In the data rows, zero lies at 4.5, halfway between 4 and 5.
Here are some rows, each followed by its group. Rows of different groups can look alike.
[6 5 4 7 6 6 6 5] gj
[5 4 4 5 6 4 4 4] cd
[7 4 2 6 6 7 6 6] gj
[4 3 3 5 5 5 6 6] cd
[6 4 3 6 6 6 7 7] gj
[6 5 5 6 5 6 6 6] gj
[8 4 2 8 7 8 7 7] gj
[5 3 4 6 6 5 5 5] cd
[3 6 7 2 2 2 2 2] gd
[4 5 6 3 4 3 3 3] gd
[4 7 7 3 2 3 3 3] gd
[4 6 7 3 1 3 3 4] gd
[4 7 8 2 2 2 2 3] gd
[4 6 7 2 2 2 2 4] gd
[6 3 1 8 8 8 7 7] gj
[5 3 3 6 6 6 6 6] gj
[4 5 6 4 4 3 4 4] gd
[5 4 4 5 5 5 5 5] gj
[5 3 3 6 6 5 7 5] cd
[3 6 7 2 3 2 2 2] gd
[3 6 7 3 2 3 3 3] gd
[4 3 4 5 5 4 5 5] cd
[5 3 2 5 5 6 6 6] gj
[5 3 3 6 6 5 5 5] cd
[3 5 7 3 3 3 2 2] gd
[6 4 4 6 6 7 6 6] gj
[5 4 3 7 6 6 6 6] gj
[3 3 3 4 4 4 3 4] cd
[4 4 4 4 5 4 4 4] cd
[5 5 4 5 5 6 6 5] gj
[4 4 4 4 5 4 4 5] cd
[6 4 3 6 6 6 6 7] gj
[6 3 3 7 7 7 8 7] gj
[5 3 3 6 6 6 5 5] gj
[3 9 9 1 0 1 1 2] gd
[5 4 4 5 5 5 4 4] cd
[4 7 8 2 3 2 2 3] gd
[4 3 3 5 6 6 5 6] cd
[5 4 4 6 5 5 6 6] gj
[5 3 3 5 5 5 4 6] gj
[1 6 8 1 1 2 2 1] gd
[5 5 3 4 5 5 4 4] gj
[4 4 2 5 5 5 5 5] gj
[6 5 4 6 5 6 6 5] gj
[5 3 2 5 6 5 5 6] gj
[3 5 6 2 3 2 2 3] gd
[5 4 4 6 5 7 6 6] gj
[5 4 5 5 5 5 5 5] gj
[4 5 6 4 3 5 4 4] gd
[4 4 4 5 5 4 3 4] cd
[5 2 2 6 7 6 6 6] cd
[3 5 5 3 3 3 3 3] gd
[3 6 6 3 3 3 4 3] gd
Which group is second nearest to each row below, going by the distance to the group's nearest row?
[4 4 5 4 4 4 4 4] ~ gd
[3 7 7 2 2 2 2 2] ~ cd
[4 3 3 4 4 4 4 5] ~ gj
Which other group has its centre nearest to the centre of group gj?
cd
Which group is nearest to each row below, going by the average distance to the group's rows?
[6 4 4 6 6 6 6 5] ~ gj
Which group is second nearest to each row below, going by the average distance to the group's rows?
[4 4 4 5 5 5 4 5] ~ gj
A new table starts here, with new groups. Each row is followed by its group. Groups can overlap.
[4 6 4 4 4 3 5 6] d
[2 7 3 5 2 5 5 7] d
[5 4 2 3 6 2 4 3] d
[5 3 6 3 5 2 4 2] d
[5 3 7 6 6 6 4 4] e
[4 6 7 8 3 6 6 5] d
[4 3 6 4 6 5 7 3] e
[7 2 5 6 5 5 6 4] e
[6 4 4 3 7 6 1 4] f
[5 2 4 6 6 5 7 4] e
[6 2 6 2 7 2 3 2] d
[6 3 7 6 5 6 7 4] e
[6 4 3 4 7 5 2 3] f
[4 3 7 6 6 5 6 5] e
[4 3 9 5 6 5 6 3] e
[3 7 3 5 2 5 5 8] d
[5 5 6 7 5 6 5 4] e
[3 6 6 6 2 5 7 5] d
[5 2 7 6 6 6 6 4] e
[4 7 5 6 2 6 6 7] d
[2 8 3 5 2 5 6 7] d
[5 5 4 8 4 6 7 6] d
[2 7 3 5 2 5 5 7] d
[2 7 3 5 2 5 6 4] d
[4 4 4 4 6 1 4 4] d
[5 3 7 6 5 6 7 4] e
[2 6 4 5 1 5 5 6] d
[6 5 3 3 7 5 1 2] f
[6 2 4 6 5 6 6 4] e
[5 4 7 6 5 5 5 4] e
[3 7 2 3 3 3 5 7] d
[5 6 4 5 4 5 6 4] d
[6 4 5 3 6 6 1 4] f
[6 4 4 3 7 5 1 3] f
[6 4 4 2 6 5 4 2] f
[5 5 2 4 6 2 4 4] d
[2 7 4 5 5 5 5 7] d
[3 6 5 6 1 5 6 6] d
[6 1 6 6 5 5 6 4] e
[6 4 4 4 6 5 1 3] f
[6 2 5 6 6 6 6 4] e
[5 7 5 6 3 5 6 7] d
[2 7 4 5 2 5 5 7] d
[6 4 4 4 6 5 1 2] f
[3 7 2 4 2 4 4 8] d
Group e spreads out most along one direction. Which other group's direction of most spread is closest to that one?
f
Which other group has its centre nearest to the centre of group d?
e
Which group is second nearest to each row below, going by the average distance to the group's rows?
[5 3 6 7 5 5 6 5] -> d
Which group is nearest to each row below, going by the average distance to the group's rows?
[4 6 2 4 3 4 4 7] -> d
Which group is nearest to each row below, going by the distance to the centre of the group?
[3 6 1 4 4 3 4 6] -> d
[4 3 8 6 7 5 6 4] -> e
[7 2 5 5 5 5 6 4] -> e
Which group is second nearest to each row below, going by the distance to the centre of the group?
[2 7 4 6 2 5 6 7] -> e
[6 2 5 3 6 2 3 4] -> e
[3 5 3 3 4 4 3 5] -> f
